-35  13  11 -11  12   6
-35  -6  14  -2  26  -3
=> 11

  4  32  10 -27 -13  12  -8
-11  12  -8 -22  38 -32   1
  3 -35  29   3   5  -6 -28
=> 10

-20   6 -10  -3  22   1
-30   9 -14  -9  35  -4
=> -10

  3  20  -2  -4  11
-40  16  11  15  14
=> -2

 30  25  15 -45  -2  10 => 15

 38  -1 -19  -7 => -19

 -1  35 -11 -13 -12  10  -6
 -5  13 -13 -13  -8   0   8
=> -11

-38  30  21  20   0 -21   0
-15 -12  23   0 -13 -19  23
  0  14  25  17 -21 -26 -25
=> 21

-21   9 -34  30  -8
 -8  -2   5  -4   5
 13   1   6   3  -1
=> -34

-10  -7   5  13
 -6  -2  -7  33
=> 5
---
 0.096  -0.015   0.089   1.067   0.162   0.077   0.833  -0.191  -0.240  -0.599   1.780   0.200   0.956  -1.808   1.049
 0.129  -0.004   0.462   0.942   0.230   0.110   0.799  -0.189  -0.269  -0.651   1.694   0.259   0.988  -1.865   1.137
 2.050   0.387   0.194   0.902  -0.692  -0.673   0.467   0.606  -0.034  -1.273  -0.735  -0.620   0.123   0.132  -0.334
 1.031   0.400   0.332  -1.248   0.796  -0.057  -0.297   0.928   0.560  -0.088  -2.027   0.491  -0.075   0.884   0.251
-0.464  -0.152   0.255  -1.190   1.528  -0.352   0.034   1.290   0.917   0.348  -0.579   1.032   0.291  -0.924   1.267
 0.165   0.029   0.985   0.957   0.197   0.208   0.810  -0.318  -0.337  -0.668   1.710   0.253   1.002  -1.800   1.116
: -1.808

-0.12  -0.06  -0.01   0.03  -0.06   0.06  -0.05  -0.22  -0.02  -0.02   0.13  -0.01  -0.05  -0.06  -0.01  -0.03
-0.12  -0.05  -0.01   0.06  -0.11  -0.02   0.04  -0.11   0.06   0.03   0.05   0.04  -0.04  -0.11   0.02  -0.07
-0.16  -0.06  -0.05   0.01   0.03   0.09  -0.04  -0.13  -0.03  -0.01   0.06  -0.01  -0.10  -0.13   0.01   0.03
-0.08  -0.10  -0.14   0.18   0.02  -0.18   0.03  -0.12  -0.02  -0.04   0.01   0.06  -0.10  -0.06   0.05  -0.07
-0.16  -0.04   0.00   0.04  -0.09  -0.03   0.00  -0.16  -0.04  -0.02   0.07   0.04  -0.05  -0.08   0.00  -0.10
-0.21  -0.03  -0.03  -0.02  -0.09   0.03   0.01  -0.16  -0.05   0.00   0.04  -0.02  -0.10  -0.10  -0.01  -0.13
-0.12  -0.09  -0.11   0.15  -0.01  -0.16   0.01  -0.14  -0.06  -0.06   0.03   0.06  -0.09  -0.06   0.03  -0.10
-0.13  -0.09  -0.12   0.12   0.07  -0.09  -0.04  -0.16  -0.11  -0.09   0.04   0.03  -0.11  -0.06   0.03  -0.03
-0.10  -0.07  -0.05   0.11  -0.08  -0.09   0.00  -0.18  -0.01  -0.02   0.08   0.04  -0.05  -0.05   0.01  -0.09
-0.23  -0.04  -0.11  -0.02  -0.03   0.00   0.06  -0.05  -0.01   0.05  -0.06  -0.03  -0.17  -0.16   0.02  -0.13
: -0.01

 0.212   0.201   0.397   0.013   0.897  -0.226   1.406   1.496   0.540   0.959
 1.885   0.217   2.530   1.525  -0.198   1.076   0.498   2.552   1.664  -0.064
 0.201  -1.296   0.608  -0.052  -0.172  -1.456   1.609   1.950   1.254  -0.425
 2.100   1.015   2.849   1.687   0.169   1.873   0.097   2.613   1.354   0.540
 1.319   2.525   0.738   1.677   2.519   2.094   1.785   0.201   1.348   2.383
 0.826   1.490   0.723   0.718   1.532   1.208   1.189   1.232   0.451   1.788
: 0.540

-0.2   0.7  -0.9  -0.4  -0.8  -1.0   0.5  -0.6  -2.2  -1.8  -1.8  -1.4   0.6   1.6  -0.3
-0.3   1.1  -0.9   0.6  -0.8   0.4  -0.5   1.3  -0.9  -1.9  -1.9  -1.1   0.7  -1.3   0.4
-0.1   0.3   0.7   1.6  -1.2   0.2  -0.4   0.1  -1.9  -0.6  -2.1  -0.6   0.5  -1.1  -1.6
-0.3  -0.1  -0.3  -1.5  -1.1  -1.3  -2.5   1.6  -0.5   0.8  -0.5   0.0  -1.2  -1.3  -1.8
-2.0   0.4  -0.9  -1.6  -0.2  -1.8  -0.1  -1.2  -1.9   0.8  -1.3  -1.2  -0.3   0.9  -1.9
-1.5   1.2  -1.5  -2.4  -0.3  -1.1  -0.8   1.0  -0.9   0.5  -1.7  -1.0  -0.5   0.0  -1.5
 1.7  -1.0   0.1  -1.3  -1.6  -2.0  -1.6   0.5  -0.8  -1.2   0.1   0.0  -1.0   1.0  -1.0
-2.1   1.6  -1.0  -0.8  -0.4  -0.2  -0.1   0.9  -0.5   0.2  -2.1  -1.3   0.5  -1.4  -1.3
: 1.6

  8.963    4.524    2.644  -19.060   17.337   30.115    5.197    6.217   -4.623    6.298
  4.995   20.432    4.278   19.212    3.653    0.913    2.521    7.737    2.695  -16.025
  6.681   13.322    9.609   21.618   17.495   13.747  -11.631    7.632   -1.216   -9.766
  1.574   22.129    2.949    2.550    9.869   14.752   -4.192    4.504    4.610   -9.073
  5.953   23.639   12.280   29.481    2.241   -4.643    3.725   12.591    9.427  -20.008
 14.187    8.380   24.330   13.507    9.410   -2.382    2.949    6.885    2.023  -14.811
 12.147    5.106    2.296    5.561   11.282   13.790    4.433   10.347   -7.034   -5.107
 12.446    9.238   20.666    2.834    9.552    4.673    7.836   11.369    5.522  -10.217
 16.778   -2.620    2.992  -23.932   13.646   21.436   19.663    5.202   -9.628    6.257
 11.065    4.507    7.224  -15.580   14.627   22.513    8.941    8.733   -2.081    2.279
  8.519    9.899    6.917  -17.081    7.031   14.862   19.393   10.321    4.397   -2.006
: -4.623
---
[100  70  45  54  64 223] -> 223, 100

[-26  16  41  22  35  24  10] -> 41, 35

[[16 88 48 90 47 59 81]
 [16 53 30 80 57 77 73]] -> 90, 88

[24 30 25 90] -> 90, 30

[[ 38  47 202  97 137 115 145]
 [ 19  30 226  94 144 115 153]
 [  8  20 240  91 148 116 158]] -> 240, 226

[-597 -134  786 -617] -> 786, -134

[-923  286   54  887  495  544] -> 887, 544

[-418 -721 -704 -452  884] -> 884, -418

[[220  87  63  57  59  60  61]
 [196  82  69  78  57  79  64]] -> 220, 196
